In the data rows, the value 128 means zero.
Some points, one per row:
[141  95 118 167 166 136 151 109 122 108  87 143 160 131 108 137]
[ 57 134  83 112  91 108 135  96  74 145 123  83 119 138 175 111]
[129 145 116 120 148 110 126 106 157 112 109 136 151 140 116 132]
[137 115 138 108 106 111 117 169 104 162 150 114 130 154 139 122]
[181 143 121 147 146 108 140 123 138 139 118  76 126 148  94 107]
[170 114 158 160 151 158 154 122 114 204 140 144 115 139  96  51]
[129 154 132 110 112 132  83 150 184 115 133 134 112 130 116 129]
[ 95 143 143 166 132 155 138  96  89 123 125 133 123 123 143  96]
[ 92 136 104  96 107 109 113 136 138 101 134 130 144 133 149 162]
[ 90 140 126 115 122 114 117 117 123 119 137 169 135 135 149 135]
[136 128 126  89 130  96  93 139 160 118 131 134 121 122 163 138]
[141 162 119 108 118 128 118 134 182 101 124 135 124 127 109 154]
[103 132 159 138 112 147 117 143 135 109 150 154 111 109 134 113]
[113 155  82 106 139 113 115  88 147  87  97 113 138 141 117 152]
[123 138 144 177 118 168 157 110  93 153 146 121 115 128 105  83]
[138 146 140 182 153 136 143  84 118 121 102  88 106 124 117  99]
[105 145 125 110 111 121 107 125 110 162 141 136 120 160 155 127]
[110 151  70 118 126 106 125  94 104  97 101  73 147 147 137 152]
[166 147 155 200 183 151 117  97 125 113  91 120 104 139 116 108]
[111 132 130 122  83 146 124 136 126 176 122 147 124 126 138  91]
[104 114 113 167 145 145 142 135  88  93 112 107 165 121 146 176]
[155 127 147  99  97 105 111 162 133 147 145 147 115 142 164 103]
[156 128 147 164 113 143 154 115  99 154 142 100 118 125 128  90]
[116 123 136  60 108  95  95 180 155 119 155 133 135 117 165 159]
[138 102 122 100  96 114 134 179 157 117 168 142 149 129 113 158]
[112  99 132  92 106 103 108 171 115 141 152 160 139 122 160 144]
[162 123 151 123 128 138 112 145 164 168 146 166 113 127 105 103]
[133 130 120 108  87 122 110 171 150 122 165 139 118 130 140 128]
[134 126 153 136 117 183 136 148 130 127 129 103 116 128 101 131]
[126 124 146  82 114 108  99 160 165 132 149 154 112 124 131 123]
[ 98 147 119 117  73 144 125 135 115 153 168 147 108 128 137 109]
[134 133 109 178 151 172 143 130 139 101 103 116 116 120 103 154]
[111 129 131 129 141 127 101 121 140 109 101 155 130 123 144 160]
[ 98 107 105  87 109  94 147 115  74 158 135 111 142 125 149 136]
[136 106 137 119 150 134 153 116 142 145 106 134 145 123  88 152]
[118 158 153  90 161 116  56 132 190  59 105 170 135 137 151 184]
[181 120 130 125 154 126 103 155 235 108 119 152 125 110  74 144]
[184 145 164 127 154 112  57 152 197 102  87 149  89 142 132 137]
[141  55 131 144 159 118 174 144  76 173 125 129 169 128 131 126]
[108 141  93 150 136 137 147  81 106 122 106 118 136 137 119 111]
[132 155 137 192 151 151 136  73  76 149 118 144 101 124 125  73]
[115 135 124  94 103 106 115 134 135 115 136 134 128 133 146 140]
[134  86 104 110 107 126 173 156 149 121 155  97 153 107  98 170]
[149 130 120 118 130 109 125 133 144 127 138 126 125 109 127 119]
[ 90 107 126 111 116 135 132 130  77 169 131 138 137 140 152 125]
16 more points follow, each with its number after it:
[167 124 125  97 127  85  87 155 163 138 150 133  97 142 172 110] 0
[137 156 175 121 163 135  71 135 170 106 117 175 117 121 148 140] 1
[124 170 121 156 164 120  67  90 159  95 105 183 104 135 158 122] 2
[136 131 121 126  92 140 169 147 136 160 183 142 112 113 124 130] 3
[137 106 121 118 112 113 156 134  88 152 159 110 129 130 129 104] 4
[ 84 191  86 123  95 127 113  88  97  93 123 115 102 141 188 100] 5
[137 148 155 172 125 180 122 149 138 133 137 113  91 140 101 109] 6
[122 153 155 146 112 153 113 108 126 182 148 139 121 126 114  93] 7
[ 52 154 110 105 108 111  83 103 109 133 150 182 102 143 186  87] 8
[136 116 142 114 111 125 133 145 107 182 163 145 132 134 133 101] 9
[138 151 154 141 118 142 111 124 102 195 132 133  92 151 146  47] 10
[171 129 118 122 119 130 133 166 183  84 141 119 137 119  83 153] 11
[108 115 121 112 133 136 127 138 150 135 113 146 145 114 118 181] 12
[133 127 132 135 128 127 123 156 113  91 136 103 144 126 157 172] 13
[137 110 119  91 128 118 126 158 161 130 123 119 137 121 128 156] 14
[122 137 133  97  94 133 115 145 137 121 138 124 137 125 106 146] 15
Which of these numbered points is nearest to each point below, ignoring the direction in which the first points spread most? Its number follows each.
[137 150 119 162 140 130 143  82  72 172 110  87 121 154 138  65] > 0
[128 150 143 142 111 164 131 118 148 165 142 134 102 135 105  80] > 7
[149 164 143 173 138 152 114 140 152 119 133 130 101 119 119 111] > 6
[126 122 143 140 142 126 116 149 119  85 122 104 155 115 137 182] > 13
[139 131 141 125 160  98 103 100 119 141 117 145 122 148 145 111] > 0
[167  88 111 126 139 142 179 138 182 114 136 137 156  95  44 150] > 11
[127 125 119 121 136 142 118 133 190  93  99 151 142 111  98 197] > 12
[131 123 141 129  92 132 130 147 141 119 152 116 135 126 114 126] > 15
[158  93 139 153 125 151 165 129  80 216 149 123 124 151 118  69] > 9
[134 139 134 156 126 148 139  93  91 185 138 136 110 136 121  61] > 7
[129 119 135 102 107 137 128 155 161 134 174 184 131 109 115 121] > 3
[ 97 107 107 121 124 139 136 135 116 104 126 155 169 106 134 189] > 12
[168  77 127 161 126 156 201 126  90 172 175  98 159 103  80 119] > 3
[113 201 108 111  97 117 100 102 162  83 115 101  95 145 155 137] > 5
[132  93 120 127 135 114 172 114  82 172 145 114 151 125 111 102] > 4
[131  97 155 113 118 117 127 151 102 184 147 128 120 134 146 107] > 9
[119  97 118 147 138 157 166 130 114 173 116 146 132 126  87 131] > 12
[144 116 154 222 186 172 111 107 116 107  85 139 139 140  86 110] > 1
[150 172 130 140 148 139  99 132 206  75  86 112  85 118 112 126] > 6
[ 89 119 154 151 114 136 114 147  67 110 147 142 150 144 184 153] > 13
[ 99 113 114  94 111  93 152 125  92 149 147 146 150 137 142 135] > 4
[112 139 129 127 158 103  93  89  88 159 117 128 113 145 159 108] > 0
Here are 16 other points, each followed by its number:
[119 103 107 108 106 107 149 154 110 130 133 102 149 127 138 160] 0
[157 135 133 127 126 140 155 137 176 127 136 139 126 104  75 127] 1
[143 144 135 165 137 143 143 113 112 135 127  77 131 139 114 106] 2
[134 130 146 131 135 117 134 119 117 152 122 102 132 133 116 103] 3
[111 139 110 123 105 103 133 118 101  93 115 102 127 142 166 135] 4
[122 137 130 108  81 120 115 168 122 143 167 144 107 142 161 114] 5
[155 114 164 132 157 124 129 135 127 152 102 133 140 119 125 143] 6
[161 136 153 162 121 140 121 137 109 164 135  99  95 138 138  61] 7
[155 120 124 112 127 100 152 129 135 139 138 118 129  94 114 104] 8
[111 145 107 104 107 116 121 140 135 100 130 114 122 137 148 146] 9
[156 133 120 110 122 137 113 160 179 127 130 130 124 103  95 161] 10
[103 128 127  54 106  97  90 181 167 106 144 153 143 137 166 185] 11
[ 97 147 132 135  84 166 142 126 106 138 159 136 131 102 128 119] 12
[124 159 119 111  99 135 125 148 163 108 133 129 123 112 134 139] 13
[150 124 159 160 175 138 117 128 130 127 105 130 120 131 119 125] 14
[137  97 163 192 181 163 140 121 104 127 112 152 138 101 107 112] 15
Which of these numbered points is nearest to each point below, ignoring the direction in which the first points spread most? Its number follows each.
[159 114 153 188 170 158 120 129 104 133 102 115 122 120 124 124] > 14
[136  79 103 137 141  90 184 103  59 124 138  59 168 120 133 131] > 0
[108 145 127  96 118 144 108 133 168 128 138 160 119 132 127 143] > 13
[162  97 167 108 139 108  95 192 171 124 126 140 141 129 144 177] > 6
[135 181 124 143 120 157 120  96 156 115 114 132 113 127  86 100] > 13
[ 85 137 107 123  88 146 126 118 114 138 146 150 125 123 132 127] > 12
[176 154 166 128 131 129 101 147 150 171 143 140  86 152 121  52] > 7
[102 142 129 156 150 122  90 102 104  86 101 129 127 126 149 146] > 4
[162 121 111 147 150 117 155 123 139  89 111  80 151 120 114 146] > 2
[137  99 118 120 129 122 173 123  93 138 129  82 157 138  98 143] > 0
[149 102 160 167 171 152 136 147 133 123 107 135 133 107  91 146] > 15
[153 140 118 116 146 120 114 144 126 130 111  75 137 169 133 148] > 2
[ 97 143 131 134 102 135 128 120 105 134 149 128 123 121 144 105] > 12
[103 149 101 138 101 148 136 115 101 117 126 107 121 139 136 125] > 9
[127 135 134 129  90 140 129 164 115 145 159 124 118 140 148 111] > 5
[146 134 123 136 132  92 146  94 108 117 110  90 126 119 148  94] > 4
[102 119 134 103  91 129 132 137 112 140 160 147 124 114 128 115] > 12
[153 109 124 104 139 142 143 148 173 100 115 141 143 123  97 185] > 10
[180 118 168 125 117 124 124 154 134 180 152 136  88 128 128  76] > 7
[127 128 148 150 155 144 119 129 118 102 109 138 121 126 141 143] > 14
[156 143 101 195 215 141 145  48 128  65  45  91 144 112  86 131] > 14
[176 118 148 186 185 145 138 114 138 116 106 106 130 111  84 134] > 14
